In the rows, zero is written as 128.
Z: rows in several groups, each row roughly a mix of its group's directions (one row in no group)
Z (149 x 11)
[[136 148  93 128 106 114 127 147 122  68  89]
 [ 99  98 163 152 143 176 128 132 147 165 137]
 [150 138 122  96 155 120 197 110 118 132 111]
 [ 94 144  89  93 144 163 113 103 142 162 139]
 [163 142 128 144  93  92  89 117  93 101 141]
 [119 108 168 156 115 119  71 103 122 155 140]
 [102  70 159 157 135 153 108 144 151 138 141]
 [ 90 107 139 102 145 167 107 106 140 176 115]
 [153 149  93 111 108  85 124 117  92  92 147]
 [163 158  93  85 115 100 143 134 107  97 115]
 [114  85 172 150 149 152 138 142 129 174 137]
 [ 86 121 134 127 133 174  93 116 142 175 119]
 [154 148  96  64 123 109 114 111 110 105 128]
 [161 144  98 106 112  88 120 113  90  88 126]
 [140 172  81 152 117 106 168 156 122 127 131]
 [148  99 119  76 152 106 124 110 104  85 129]
 [ 82 142 121 176 106 161 103 129 138 159 133]
 [100 120 174 171  96 140 121 131 125 137  85]
 [119  75 170 159 131 114  86 123 126 131 146]
 [159 114  98 118 125  81 140 155 118 101  85]
 [141 121 136  54 160 158 130 129 135 140 124]
 [142 146 108  58 138 126 103  92 117 125 134]
 [169 132 106 104 117  93 106 131 110  90 168]
 [159 135 101  69 147 116 158 134 137 135  95]
 [138 103  95 141 125  71  84 128 108 112 139]
 [136 191  96 104  99 119 144 109 103 124 115]
 [155 136 132 129 128  88 198 151 128 133 119]
 [140 139 108 147 100  81 108 129  94  83 146]
 [134  76 143 109 157 122  95 142 121  82 112]
 [ 82 155 106 136 122 161 104 120 125  79 147]
 [115  88 158 176 134 165 116 134 152 154 127]
 [166 156 110 122 109  84 134 120 100  82 127]
 [153 140 103  90 138 143 165 141 125 108  75]
 [154 143  91 102 130  82 151 121 104  86 123]
 [143 158 153 181  90 120  99 148 131 124 154]
 [137 134 131 104 107  95 128 106  98  77 169]
 [139  93 161 110 171 163 113 134 160 154 121]
 [122 111 134 103 148 155 180 156 152 100  98]
 [149 138 102  67 140 119 166 122 108 111 104]
 [146 134 125 125 137 128  55 121 134 122 172]
 [115 172 138 114 137 165 161 124 152 166  97]
 [ 84 121 121 120 132 167 103 115 147 181 111]
 [ 89 103 110 123 137 149  66 132 150 144 146]
 [155 145 126 137 122 119 180 162 126  75 119]
 [128 182 111 154  76 113 113 143 123 151 134]
 [143  66 128  96 151 103 135 144 133  93 113]
 [160 161 119 119 104  97  91 111  97  90 130]
 [106  64 165 147 147 149 107 133 143 129 139]
 [ 98  99 168 127 154 179 128 124 157 148 126]
 [126  63 132 113 159 144 106 146 146 111  98]
 [107 142 140 135 122 152 100 101 134 194 152]
 [128  62 110 117 118 127  88 134 145 104 148]
 [151  69 120 108 158 101 113 133 138  90 134]
 [114 151 110 117 136 153 166 116 140 194 122]
 [154 106 125  71 166 148 111 124 163 138 117]
 [116  96 156 103 162 158 164 132 151 166 131]
 [133 125 147 111 143 158 188 150 142 117  86]
 [104 125 153 182 113 130  84 122 126 143 164]
 [173 172  95 107 113  89 139 118 111 120 124]
 [ 85  74 117 111 160 149 128 125 137 138  94]
 [155 173 141 134 109 115 184 140 116 135  97]
 [133 146 102  77 138 130 186 120 118 130 102]
 [110  77 167 165 142 151 125 152 153 136 124]
 [130 106 134 100 159 152  62 110 128 109 135]
 [114 102 133  86 140 140 163 121 114 110  72]
 [127 158  83  89  99 131  82 123 112 116 137]
 [101 124 165 143 114 176  98 107 109 163 142]
 [157  98 135 165 132  74 137 149 130 119 162]
 [154 176  95 114 119 132 174 141 115 125  95]
 [107  71 141 141 157 133 173 150 142 110 125]
 [109  78 170 170 144 148 111 139 145 142 137]
 [111 117 152 112 153 157 171 135 163 160  95]
 [147 128 107 117 117  62 161 139 111  95 128]
 [104 108 165 143 126 143  99 110 132 124 191]
 [159  78 138 105 132  86 134 135 113  88 139]
 [ 97  95 128  92 163 161 151 116 134 155 100]
 [ 83 110 124 117 136 173  76 108 140 138 127]
 [167 118 106  83 132  96 153 131 108  95 104]
 [103 119 162 178 123 134  94 120 137 164 157]
 [ 92 134 140 176 101 154  83 137 145 145 139]
 [123  81 156  87 153 128 105 100 146 160 127]
 [103 180 106 121 114 166 148 134 128  83 120]
 [162 136 120 129 104  92  72 131 107 103 153]
 [142  93 159 128 139 121  95 152 124  67 129]
 [169 117 112  85 138  88 104 132 124  87 121]
 [155 116 106 146 119  68  97 136 118 127 165]
 [172 165 120 136 103  83 145 123 110 101 150]
 [132 159 109 157  86 110  77 122 116 139 156]
 [104  78 171 111 151 159 116 114 136 101 130]
 [105 133  93 129  97 100 141 119  85 103 170]
 [126 172 146 179  80 137 124 151 134 134 136]
 [108  66 136 167 117 121 105 149 147 109 143]
 [ 90 129 166 164 127 168 124 107 141 161 105]
 [147 116 100  96 141 137 167 157 129  74 123]
 [121 181  87 102  94 143 100 114 111 134 126]
 [152 192  93 108 105 110 143 121 107 128 119]
 [128 137 134 147 131 124 100 102 122 193 170]
 [113 172 113 155  69 135  94 133 120 134 136]
 [133 104 137 190 106  96  98 134 113 104 140]
 [175 121 133 115 123  81 155 131  97  89 119]
 [142  86 175 157 147 112 163 152 141 109 126]
 [ 96 105 112 107 156 159 170 129 144 159  96]
 [168 139 132 148 114  87 150 144 116  78 149]
 [157 127 122  98 131 109 160 147 125  68 100]
 [104  88 168 160 139 139 114 146 115 145 172]
 [146  85 115 107 135  98 126 141 113  67 128]
 [ 96 127 155 177 122 163 156 148 147 158 118]
 [165 129  99 113 109  77 102 122  94 102 124]
 [165 120 113  84 142  98 160 108  98  98 122]
 [172 137  98  90 144  92 134 137 145  97 101]
 [148 149 133 185  96  92 133 130 122 137 163]
 [ 85 122 131 125 132 174 102 123 150 179 116]
 [161 168  85  99 117 100 156 116 100 125 131]
 [137 169  90  73 108 125 124  99 123 116 109]
 [136 100 148  91 170 163 111 126 163 155 125]
 [130 120 130 151 117  98  69 109 123 169 154]
 [ 93 126 137  94 147 190 143 116 141 128 100]
 [124 114 100  88 173 152 160  87 119 124 127]
 [174  97 136  98 156  78 130 124 118 116 146]
 [ 93 138 120 120 132 179  73 104 136 141 129]
 [133  97 105 144 118  73 123 129 118  74 122]
 [ 92  84 135  95 157 150 154 109 139 155 108]
 [166 130 109  81 141  94 168 126 107 107 120]
 [136 165 101  78 129 138 173 115 113 129 102]
 [170 132  99 134  99  81 101 144 101 104 125]
 [128  77 140 181 110 112 109 152 125  99 134]
 [103 167 127 135 137 155 171 128 154 176 126]
 [106 116  96 126 138 152 153 163 142 102  74]
 [142  78 110  93 141 101 105 133 121  82 118]
 [154 114 140  78 158 116 184 115 123 134 128]
 [127 149 110  81 128 174 158 118 147 146  95]
 [119  69 147 106 161 159 113 136 152 122 104]
 [164 157 137 136 110  94  89 105 104 132 168]
 [160 130 106  71 139 107 130 148 154 100 100]
 [106 159  84 161  91 121 114 119 109  99 104]
 [163 170  98  87 116 101 113 109 105 112 121]
 [114  84 118  90 151 115 180 117 139 128 103]
 [134 100 135 178 106  90  97 153 130 116 158]
 [ 90 119 161 166 118 167 110 121 126 166 150]
 [148 155 100  62 136 107 126 107 110 111 130]
 [105  88 178 147 147 162 128 136 157 149 132]
 [105 110 167 178 124 132  93 122 135 159 155]
 [129  96 146  86 159 137 185 130 135 116 110]
 [105 121 118  95 138 147 190 140 134 131  87]
 [ 88 120 106 139  97 116 152 128  87 108 172]
 [112  75 149  90 165 152 134 138 146 128 104]
 [110 119 175 140 139 188 144 135 154 148 130]
 [133 157 125 148 130 138 179 161 161 142  88]
 [100 109 169 142 146 171 136 133 162 165 115]]
which group is each row in? (one row of each group first)
[159 152 119 154 103  97 154 153 123  76 135]	<43>
[ 86 113 159 150 131 164 100 149 163 153 114]	<87>
[104  63 147 158 123 144 114 153 152 120 135]	<84>
[162 155  90  92 118 111 137 125 103 105  87]	<114>

[106 146 150 160 134 156 145 130 153 189 115]	<114>
[ 89 170 120 152 121 175 100 116 141 154 124]	<114>
[122 119 134 150 126 141  53 118 134 122 163]	<87>
[ 87 101 153 180 132 147 142 146 151 151 142]	<84>
[166 128 117 121 117  91  76 119 103 101 155]	<87>
[ 79 124  95 130 118 157  94 126 139 136  82]	<43>
[ 83 117 155 163 111 163 116 116 114 158 157]	<84>
[ 95 137  86 113 140 148  97 125 155 168 158]	<87>
[135  73 152  87 149 114 100  98 131 144 132]	<114>
[119  95 178 182 150 145 133 143 138 143 120]	<84>
[155  80 127  97 147 108 100 111 114  83 124]	<84>
[118 183  73 110 106 146 120 121 124 146 145]	<87>
[141 148 118 157  77  93 125 170 125 113 151]	<87>
[ 82  95 155 164 127 160  91 133 139 132 138]	<43>
